One turning vector, and how many ticks it has turned:
The counts run from 0 to 716.
18 28 -2 15 7 13 -2 20 10 -2 -8 -21 3 16 -34 -2 -24 19 24 0 7 -9 -17 12 -10 -10 -9 -11 15 -23 1 -27 -34 -15 2 -3 1 -18 9 0 -11 -4 24 10 2
598
4 22 -14 -5 18 -1 13 3 15 11 4 3 -5 23 -30 -3 -5 6 34 9 9 1 -1 -8 -16 -26 9 37 2 -16 -10 -7 6 -40 -8 4 9 10 9 4 1 -10 23 -13 6
264
-5 32 -2 5 8 -8 8 8 8 15 13 8 11 4 -4 -16 -4 7 26 -2 24 18 -6 3 -10 -22 25 19 24 -14 -6 -23 -30 -26 8 1 -21 -12 -5 4 13 -8 11 -13 28
119
-4 14 7 1 27 4 12 10 6 11 0 2 14 -11 -24 -31 1 16 10 -20 7 -20 7 7 -7 -17 8 28 19 -23 -27 -14 -21 -23 -3 6 -5 7 10 3 10 -4 7 -26 20
661
5 20 2 13 20 8 16 17 19 6 -9 3 -6 2 -8 -22 -11 9 13 -8 -1 9 1 -9 0 -14 8 23 18 -25 -16 -39 -32 -41 13 3 1 1 5 -3 13 2 9 13 19
21
-3 31 -15 3 -5 10 0 9 6 4 1 -14 -6 -16 -7 -20 -9 10 5 -26 7 4 3 -11 3 -24 -3 20 25 -14 -20 -26 -32 -18 6 -12 -17 7 11 5 5 1 36 -10 25
518
1 41 -19 10 13 -1 9 15 16 14 -2 4 -12 17 -9 -22 -18 -8 22 -7 8 6 -9 -18 -7 -23 7 35 12 -8 -15 -12 -16 -32 -1 -8 11 9 -3 10 14 -9 6 -16 20
27
0 34 -17 10 8 14 -5 18 2 0 -9 -17 -5 -6 -25 -30 -18 4 4 -28 6 -28 -2 3 0 -15 -19 7 22 -10 -21 -18 -29 -2 -2 -13 6 7 11 12 4 1 18 -22 18
63
-6 12 -4 4 10 12 -5 18 15 -9 -6 -6 -4 -11 -17 -23 -8 12 13 4 29 -3 1 6 4 -10 -9 -7 20 -8 3 -53 -29 -18 12 -3 -13 -8 1 11 -6 14 25 6 32
694
1 13 9 12 35 21 -4 20 16 -3 -18 1 9 -7 -19 -30 -10 4 13 -6 13 -19 2 19 6 -4 -11 7 20 -15 -7 -36 -36 -20 6 9 6 1 0 4 0 5 8 1 25
560
5 14 -24 -5 7 22 -9 -5 3 -4 -16 -9 -6 6 -30 -4 0 -4 25 -9 13 -17 15 17 4 -24 -22 20 16 -7 -4 -18 -10 -19 7 4 7 17 2 8 -2 10 47 -9 20
415
2 36 -12 -18 23 19 -1 -1 9 7 0 -3 2 14 -32 4 -14 -4 27 -1 1 4 -9 5 -8 -19 13 24 5 -6 -7 1 -9 -24 -5 -1 -16 10 4 -5 -19 -16 48 -2 2
43
-5 27 -16 -24 31 20 -1 0 18 0 -3 9 -11 13 -37 -5 -10 -11 23 6 3 -2 -1 1 -6 -16 8 25 0 -1 -7 -8 5 -29 -1 0 -6 14 3 -2 -17 -6 43 1 9
405
6 38 -9 -15 21 20 -3 -4 8 4 0 -4 4 12 -35 7 -14 -2 24 -6 -1 2 -9 11 -7 -18 14 19 10 -9 -8 4 -13 -22 -1 0 -17 5 5 -7 -19 -16 47 0 1
44
5 28 -5 17 20 11 -6 21 6 8 -13 -11 12 -5 -16 -29 -10 6 14 -19 16 -29 -9 15 2 -16 -15 14 21 -14 -15 -16 -36 -9 -5 -2 8 4 3 11 4 -4 7 -28 21
200
-9 11 -9 -19 28 3 7 -4 -5 -1 7 9 -2 12 -56 -20 -3 2 23 1 17 -28 14 16 -22 -11 4 5 13 -3 -13 -18 11 -19 3 6 -4 -3 9 10 7 1 20 -16 12
312
10 22 -6 -2 8 16 -4 14 18 -5 -2 -17 -6 4 -29 7 -13 20 23 11 13 7 -13 -1 -5 -13 -3 1 7 -18 4 -33 -25 -24 -3 -5 -12 -8 12 -4 -22 -1 44 17 5
369
11 24 -4 11 26 26 -1 14 9 2 -26 -10 4 2 -23 -18 -12 0 13 -23 -4 -23 0 15 7 -16 -17 18 21 -17 -17 -17 -34 -18 5 5 16 14 7 -2 -2 -1 21 -4 12
649
5 36 -11 -15 26 23 5 -4 1 -3 -8 8 -4 24 -43 -2 -19 -13 23 -7 -6 -1 -2 11 -11 -10 10 9 15 -6 -7 -9 -10 -25 12 6 -7 0 1 -6 -7 -6 39 14 2
634
7 28 -5 -10 29 27 -7 -4 3 -3 -15 1 8 14 -41 -4 -12 -11 24 -12 1 -16 2 33 -1 -8 -2 8 18 -4 -6 -5 -17 -14 10 11 -4 3 -1 -4 -9 -4 37 3 8
184
9 36 -17 11 3 16 -2 17 3 1 -11 -20 -5 0 -25 -21 -18 7 10 -29 0 -21 -5 0 0 -18 -19 10 22 -16 -21 -15 -30 -9 -2 -11 8 7 10 9 2 1 24 -16 13
288
5 15 5 3 31 27 -5 11 12 -3 -21 -9 10 -14 -20 -15 -6 6 11 -17 2 -16 2 19 11 -13 -10 17 18 -19 -12 -25 -34 -20 4 6 -3 12 5 -7 -12 1 32 3 18
421
13 29 -8 13 13 15 3 17 10 -5 -16 -7 -9 23 -31 -9 -26 3 23 0 5 -6 -11 9 -7 -7 -12 -9 18 -13 1 -36 -29 -21 13 0 11 -15 1 2 1 4 19 23 11
10
-4 32 -26 3 -7 10 1 14 8 -4 -1 -11 -22 -6 -13 -21 -15 6 6 -19 9 4 2 -18 0 -21 -9 12 22 -8 -17 -36 -24 -19 10 -17 -6 6 6 11 10 10 33 1 25
154
12 18 -11 -2 7 21 -3 5 17 0 -10 -16 -4 1 -21 9 -5 16 23 -2 7 4 -5 2 4 -22 -6 19 10 -21 -2 -24 -22 -30 1 -1 -7 9 11 -6 -18 1 55 10 11
506
-7 14 -7 -20 22 13 -11 8 13 -6 5 -5 5 -1 -42 -7 -4 12 25 19 31 -13 -5 12 -10 -11 -4 3 2 -5 5 -22 -2 -14 -10 -3 -18 -1 10 10 -29 0 40 -15 14
680
8 22 -19 12 5 8 -8 16 3 -7 -10 -12 -6 18 -34 -14 -18 6 24 3 23 -18 -5 18 -9 -7 -23 -15 19 -5 5 -39 -22 -9 8 -6 11 -14 1 14 3 10 19 -1 16
463
5 15 -23 -8 9 24 -4 -2 11 -8 -15 -7 -11 3 -24 0 1 -2 21 -7 11 -5 12 8 9 -24 -16 23 14 -7 -4 -24 -7 -27 8 3 -1 19 4 5 -8 10 54 2 19
642
-5 8 -6 -4 22 22 -13 11 14 -11 -15 0 0 -13 -17 -19 -2 0 13 0 25 -11 9 16 11 -13 -14 9 18 -4 3 -43 -22 -17 10 4 -6 9 -2 8 -8 14 37 3 31
556
6 24 -11 5 13 14 -8 15 -1 -8 -10 -11 1 12 -46 -13 -17 7 23 0 19 -29 -7 28 -11 -6 -17 -17 20 -7 4 -27 -21 -7 5 -1 4 -16 2 10 -7 4 21 -4 11
687
13 26 0 8 11 17 -1 18 15 -5 -7 -17 -2 7 -31 1 -23 18 19 0 0 2 -16 3 -6 -8 -3 -5 11 -21 -1 -30 -33 -20 2 -4 -7 -10 11 -6 -18 -3 34 19 2
371
